Some points:
[ 0.3 -0.2 -0.4 -0.3  2.8 -0.4 -0.8  0.2  0.1  0.3  2.3  0.4 -0.7 -1.1  0.1 -0.1 -0.8  1.3 -0.5
  1.8  0.5 -0.5  1.1  0.7]
[ 0.0  0.3  0.3 -1.9 -0.2  1.1  1.6  0.4 -0.8 -0.4  0.8  1.9  0.4  0.5  0.2  0.7 -0.1  0.1  2.2
 -0.5  1.5 -0.3 -0.8 -0.6]
[-1.0  0.2  1.8  1.4 -0.9 -1.6 -1.3  0.9  0.4  0.4  0.9 -0.8 -0.1 -0.6  0.2  0.6 -0.1  0.1  1.0
  0.4  0.3  0.1 -1.3 -2.0]
[ 1.1  1.5 -0.1  0.3 -1.0  0.6 -0.4  0.8  0.3  0.2  0.5 -2.5 -1.2 -0.6  1.4  0.0 -1.0 -0.7  1.2
 -1.0 -0.6 -0.3 -0.5 -0.5]
[ 0.1  0.7 -1.8  0.7  1.4  0.4  0.6 -1.4  2.7 -0.7 -0.9 -0.3  0.9  0.7  0.2  1.3  0.0  0.2  0.4
 -0.3  2.0 -0.9 -0.2 -0.3]
[ 0.2 -2.7  0.1  0.9  0.1  0.5  0.2  0.8  0.8 -0.4  0.5 -1.5  1.6  0.6  0.2  2.1  1.1 -0.4 -0.2
  0.5  0.2 -0.9  0.4  0.0]
[ 0.7 -0.2 -0.7  0.5  0.8 -1.3  1.0  0.1 -0.4  1.8  0.3  0.0  1.3 -0.1  0.9  0.4 -0.5 -0.1  1.1
  1.8  1.2  1.3  0.2  0.3]
[-2.2  0.4 -0.1  0.4 -0.6  0.6 -0.5 -1.4 -1.0  1.2  0.9  0.1  1.3  0.6  0.0 -2.6  0.6  0.1 -1.2
 -0.8  1.3  0.2 -0.7  0.5]
[ 0.1  0.2 -0.3 -1.1 -1.0 -0.2  1.2  0.7  2.7 -1.2  0.6  0.5  0.0 -0.5 -0.3 -1.3 -0.2 -1.7 -0.8
  0.0  0.6  1.7  0.4 -0.5]
[-0.2  0.9  0.4  1.1  0.1  0.5 -1.9 -0.5  0.0 -0.2 -0.1  0.4  0.3  0.4  0.8  0.5 -2.7 -0.7 -1.7
  0.7 -0.4  2.7  0.2 -0.2]
[-1.3 -0.5 -1.9 -0.2  0.2 -0.6  1.4 -0.5 -1.1 -0.6  1.3  1.9  0.9  0.4 -0.5  0.9 -0.8 -1.0 -0.1
 -0.5 -2.0  0.1  0.8  0.0]
[ 0.1 -1.7 -0.5  0.2 -0.8 -0.8 -0.3 -0.4 -0.2 -1.7 -1.6 -0.3  1.2 -1.9 -0.3 -1.7 -1.6 -0.1  2.1
 -0.5 -0.2 -0.3  0.5  0.7]
[ 0.0  0.6 -0.4  0.0 -0.1 -0.5  1.2 -1.6 -1.0 -0.5  0.3 -1.0 -1.6 -1.0 -0.8  0.4  1.1 -0.9  1.0
  1.1 -0.5  0.6 -1.6  0.5]
[ 0.0  0.2  0.1 -1.3 -0.5  1.0 -0.6 -1.0 -0.3  2.6  0.9  0.2  2.0 -1.1  1.0  1.5  0.5  0.9  0.1
  0.8 -0.3  0.2  1.0  0.9]
[ 2.8  1.1  0.8 -0.3 -0.4  0.7 -0.7 -0.2 -0.5 -2.3  0.5  1.3  0.9  0.2 -0.2  0.0  0.7 -0.7 -1.4
  0.6  0.0 -1.2 -1.7 -0.3]
[ 1.2 -1.1 -0.3 -0.2  1.0 -0.5 -1.1 -0.7  0.4  1.3 -0.9 -1.5  0.4  2.1 -2.3  0.9 -0.5  0.3 -1.0
  0.3  1.0 -0.3 -0.4 -1.0]
[ 1.6  0.3  2.3 -0.5  0.5 -1.0  0.7  0.3 -0.5  0.1 -1.7 -0.4  0.1  0.8  2.1  0.0  0.8 -1.7  0.0
 -2.2  0.7  0.3  1.4  1.0]
[-0.8  1.6  0.2  0.7 -1.0 -1.0  0.6  1.7 -0.4 -0.4 -1.0 -0.3 -0.2 -1.5  1.2  0.6  1.4 -0.1 -1.2
  0.5 -0.3 -1.0 -1.0 -2.2]
[-1.5 -0.1 -2.0 -1.1 -0.1 -0.4 -2.6  1.0 -0.7 -0.3  0.7  0.4 -0.5  1.0  0.2 -0.5  2.0 -0.4  1.3
  0.2  0.4  1.0  0.2  0.7]
[-1.0 -0.9  1.0  0.9  0.5  0.6 -0.3  0.5  1.7  0.4  0.3 -0.2  0.5 -0.1 -0.2 -0.9  0.5  0.6 -0.9
 -1.5 -1.3  0.6 -1.2  2.2]
[-0.4 -0.4  0.2 -0.1 -0.1  0.0 -0.3 -2.4 -0.2 -0.6 -0.5  0.0 -0.2  1.4  1.7 -0.3 -0.5  1.1 -1.0
  1.3 -2.4 -0.5  1.2 -0.8]
[ 0.1  0.1  0.1 -1.3  0.5  1.1 -0.8 -0.2  0.2 -0.1 -1.4  1.0 -0.7 -1.5 -2.3  0.4  0.3 -1.7 -0.5
  0.1 -1.2  1.2  0.5 -1.4]
[-0.7 -0.7  0.4  2.5  0.0  0.2  0.2  0.0  0.6  0.3 -1.4  1.4 -1.4  1.5  0.6 -0.3  1.0 -0.4  1.2
  0.2  0.5  0.0 -0.2  1.6]
[ 1.0 -1.5  1.0  0.6  1.4  1.0  0.0 -1.2 -0.4  0.9  0.4  0.1 -0.9  0.7 -0.8 -1.8  1.2  1.4 -0.3
 -0.8 -0.6  0.4 -0.6 -1.3]
[-0.7 -0.2 -0.1 -2.4  0.2 -0.6  0.4  1.1  0.1 -0.6 -1.6 -0.7 -0.1 -0.2  1.3 -0.5 -1.5  1.9  0.0
 -1.1 -0.4 -0.3 -1.3  0.3]
[ 0.7  1.1 -1.1  1.1 -0.9 -1.4 -0.2  0.7  0.7  1.5  0.5  0.0 -1.9 -0.6 -0.1  0.3 -0.3 -0.2 -0.8
 -1.6 -1.2 -1.2 -0.7  0.6]
[-0.6  1.7  1.4 -0.6 -0.4 -1.9 -0.3  0.4  0.3 -0.5  0.6 -0.4  0.0  1.2 -2.3 -0.4  0.1  1.1  0.9
 -0.3 -0.6  0.0  0.3  1.4]
[ 1.1  0.0 -1.2  0.1 -0.8  1.1  0.7 -0.2 -1.7 -1.3  0.3  0.5 -1.1 -0.3 -0.5  0.7  1.5  2.7 -0.1
 -0.9  1.4  1.7  0.9  0.0]
[-0.5  1.3 -0.3  0.8  1.1  2.3  1.5  1.5 -1.4  0.0  0.1  0.0  1.0 -0.2 -1.2 -0.7  0.0 -0.1  0.2
  0.4 -1.0 -0.7  2.1 -0.2]
[ 0.8 -1.3 -0.4 -1.5 -0.9  0.6  1.3  0.4  0.0  1.2 -0.5 -0.5 -1.7  0.9  0.2 -1.4 -1.1 -1.2 -0.2
  1.1 -0.3 -1.5  0.8 -0.8]
[-1.4 -0.7  1.4  0.4 -1.0 -0.2 -0.6  0.4 -0.4 -0.5 -1.0  0.2 -0.4 -1.7 -0.6  1.0 -1.1  0.3 -0.9
  0.2  1.5 -2.2  0.2  1.0]
These points spread out most along one direction. Take the direction at right angles to it along which they spread out most. Go by this last direction. How far along it is each point below, from 0 to 99? The average is 50, and the first point in the table lies past the average. One standard deviation of the points above along it is 16.
[ 0.1  0.7 -1.8  0.7  1.4  0.4  0.6 -1.4  2.7 -0.7 -0.9 -0.3  0.9  0.7  0.2  1.3  0.0  0.2  0.4
 -0.3  2.0 -0.9 -0.2 -0.3] 61
[-0.4 -0.4  0.2 -0.1 -0.1  0.0 -0.3 -2.4 -0.2 -0.6 -0.5  0.0 -0.2  1.4  1.7 -0.3 -0.5  1.1 -1.0
  1.3 -2.4 -0.5  1.2 -0.8] 59
[-0.5  1.3 -0.3  0.8  1.1  2.3  1.5  1.5 -1.4  0.0  0.1  0.0  1.0 -0.2 -1.2 -0.7  0.0 -0.1  0.2
  0.4 -1.0 -0.7  2.1 -0.2] 27
[ 0.0  0.6 -0.4  0.0 -0.1 -0.5  1.2 -1.6 -1.0 -0.5  0.3 -1.0 -1.6 -1.0 -0.8  0.4  1.1 -0.9  1.0
  1.1 -0.5  0.6 -1.6  0.5] 36
[ 1.1  0.0 -1.2  0.1 -0.8  1.1  0.7 -0.2 -1.7 -1.3  0.3  0.5 -1.1 -0.3 -0.5  0.7  1.5  2.7 -0.1
 -0.9  1.4  1.7  0.9  0.0] 28
[ 0.7 -0.2 -0.7  0.5  0.8 -1.3  1.0  0.1 -0.4  1.8  0.3  0.0  1.3 -0.1  0.9  0.4 -0.5 -0.1  1.1
  1.8  1.2  1.3  0.2  0.3] 57
[-1.0  0.2  1.8  1.4 -0.9 -1.6 -1.3  0.9  0.4  0.4  0.9 -0.8 -0.1 -0.6  0.2  0.6 -0.1  0.1  1.0
  0.4  0.3  0.1 -1.3 -2.0] 68
[ 0.1  0.1  0.1 -1.3  0.5  1.1 -0.8 -0.2  0.2 -0.1 -1.4  1.0 -0.7 -1.5 -2.3  0.4  0.3 -1.7 -0.5
  0.1 -1.2  1.2  0.5 -1.4] 27
[ 1.6  0.3  2.3 -0.5  0.5 -1.0  0.7  0.3 -0.5  0.1 -1.7 -0.4  0.1  0.8  2.1  0.0  0.8 -1.7  0.0
 -2.2  0.7  0.3  1.4  1.0] 51
